Each path below is one point turned by a fixed rotation once a step. After each direction that follows a path, write how fast that rotation turns it, in degrees each step (0 if it stays still).
Each turn is a multiple of 5 degrees from 10 to 175, or 0.
Rotation 1:
1.591 -1.338 -1.020 -3.159 1.335 2.754 1.757 0.935 -0.401 1.724 3.368
 -2.431 -1.850 -0.808
0.895 -0.296 2.515 -2.688 1.037 0.460 0.121 0.717 -2.658 1.197 4.437
 -2.234 -1.434 0.937
-0.452 2.370 1.113 -3.987 0.132 0.218 1.947 -0.694 -1.353 2.270 2.358
 -2.000 -0.505 3.241
2.918 0.155 -0.497 -3.970 -0.785 -1.188 -0.153 -0.714 0.363 0.972 1.703
 -2.116 0.914 4.031
1.582 -0.540 -1.227 -1.317 1.879 -0.968 2.062 -1.625 1.188 -1.568 3.811
 -1.585 1.410 3.844
0.935 -1.736 -3.899 -1.320 0.519 1.712 1.818 -0.340 1.288 0.492 3.996
 -1.860 -1.042 2.076
0.952 -2.797 -0.711 -0.531 -0.215 1.071 0.352 0.257 -2.378 -0.455 4.903
 -1.491 -2.543 1.882
-0.976 -0.093 0.364 -2.269 -0.728 1.696 3.285 -0.795 -3.495 0.365 2.813
 -0.865 -2.360 2.390
2.830 -1.014 0.237 -4.695 -1.834 0.775 1.850 -0.585 -2.631 0.634 0.367
 -1.433 -1.044 2.209
3.059 -0.504 1.346 -3.732 1.843 -0.126 3.110 -1.447 -0.995 -1.437 1.621
 -1.260 1.302 1.581
2.164 0.035 -1.364 -3.718 2.467 1.692 2.679 -0.424 1.631 0.928 2.477
 -2.407 0.514 0.142
2.038 -1.466 0.140 -2.005 2.076 0.636 -0.767 1.234 0.111 1.063 5.131
 -2.982 -0.575 0.618
-1.722 1.208 0.457 -1.542 1.237 0.388 1.029 0.002 -1.151 1.585 4.958
 -2.182 -1.435 2.824
0.479 0.316 -1.080 -3.168 -2.305 -0.112 -0.161 -0.322 -1.302 2.013 2.537
 -1.916 -1.183 4.382
1.768 -0.753 -0.114 -2.009 -0.814 -1.642 1.584 -1.804 -1.425 -1.614
 2.439 -0.882 0.568 5.019
1.683 -1.223 -3.121 -2.259 0.245 1.133 3.966 -1.981 0.759 -1.085 1.677
 -1.181 -0.042 2.662
Speeds:
-0.717 0.927 -0.636 0.643 0.049 -1.120 -1.337 0.031 1.347 0.608 1.001
 -0.446 0.613 1.591 -> 40
0.568 0.850 -0.278 0.039 -1.836 -0.388 0.656 -0.255 -0.137 0.192 1.768
 0.540 1.046 -1.348 -> 0
-0.973 0.936 1.205 -0.577 -1.463 -0.348 -0.422 0.003 -1.729 0.844 -0.498
 0.227 -0.726 0.973 -> 65
1.099 -0.628 -1.356 -0.930 -1.333 0.600 -1.227 0.716 0.580 1.269 -0.836
 -0.361 -0.471 -0.257 -> 140
Rotation 2:
1.210 -3.022 2.213 -0.817 -0.334 2.770 -1.447 1.348 -2.120 -1.599 -0.954
 -2.361 2.464 -0.074
-0.535 0.280 2.395 0.161 -2.401 -0.535 -1.175 1.878 0.804 -0.668 2.713
 -1.777 3.947 -1.410
-0.724 -1.555 1.853 0.858 -1.091 3.061 -1.145 0.397 1.335 -2.760 -2.139
 -2.918 2.167 -0.027
1.570 1.471 2.574 -1.766 -2.634 1.712 -1.260 2.684 -0.755 0.270 0.065
 -0.712 3.542 -0.368
-0.694 -3.592 2.298 -0.055 0.128 1.179 -1.728 0.656 -1.038 -2.270 0.856
 -2.799 2.747 -0.828
-0.347 1.652 2.145 0.830 -3.220 0.595 -0.610 1.752 2.369 -0.889 0.447
 -1.984 3.544 -0.833
0.098 -1.573 2.275 -1.272 -0.448 3.859 -1.841 0.852 -0.676 -2.001 -2.156
 -1.810 2.233 0.408
1.409 -0.098 2.391 -0.566 -2.447 -0.114 -0.815 2.652 -1.019 0.098 2.136
 -1.564 3.641 -1.289
-1.992 -2.066 2.179 0.586 -0.353 1.742 -1.638 -0.090 1.405 -2.918 0.039
 -2.864 2.769 -0.441
1.509 1.742 2.100 -0.184 -3.467 1.930 -0.458 2.472 0.836 -0.253 -1.095
 -1.484 3.207 -0.221
-0.328 -2.511 2.617 -1.822 0.301 2.431 -2.433 1.044 -1.814 -1.743 0.368
 -1.650 2.950 -0.349
0.408 -0.228 2.024 1.316 -3.041 -0.693 -0.184 1.864 1.057 -0.710 1.555
 -2.700 3.573 -1.561
-1.588 -0.364 2.304 -0.742 -0.716 3.426 -2.042 0.342 1.394 -2.567 -1.856
 -1.741 2.622 0.387
2.593 0.021 2.145 -0.596 -2.741 1.415 -0.464 2.990 -1.366 0.268 -0.142
 -1.788 3.309 -0.515
-2.079 -2.166 2.506 -0.701 0.141 1.043 -2.364 0.423 -0.225 -2.414 1.895
 -1.915 3.179 -0.864
0.853 0.657 1.817 1.599 -3.350 1.152 0.021 1.744 1.849 -0.920 -1.218
 -2.725 3.069 -0.701
Speeds:
1.551 -1.302 -0.463 1.502 -0.510 -0.138 1.121 0.210 -0.528 0.103 -1.177
 -1.236 -0.392 -0.117 -> 175
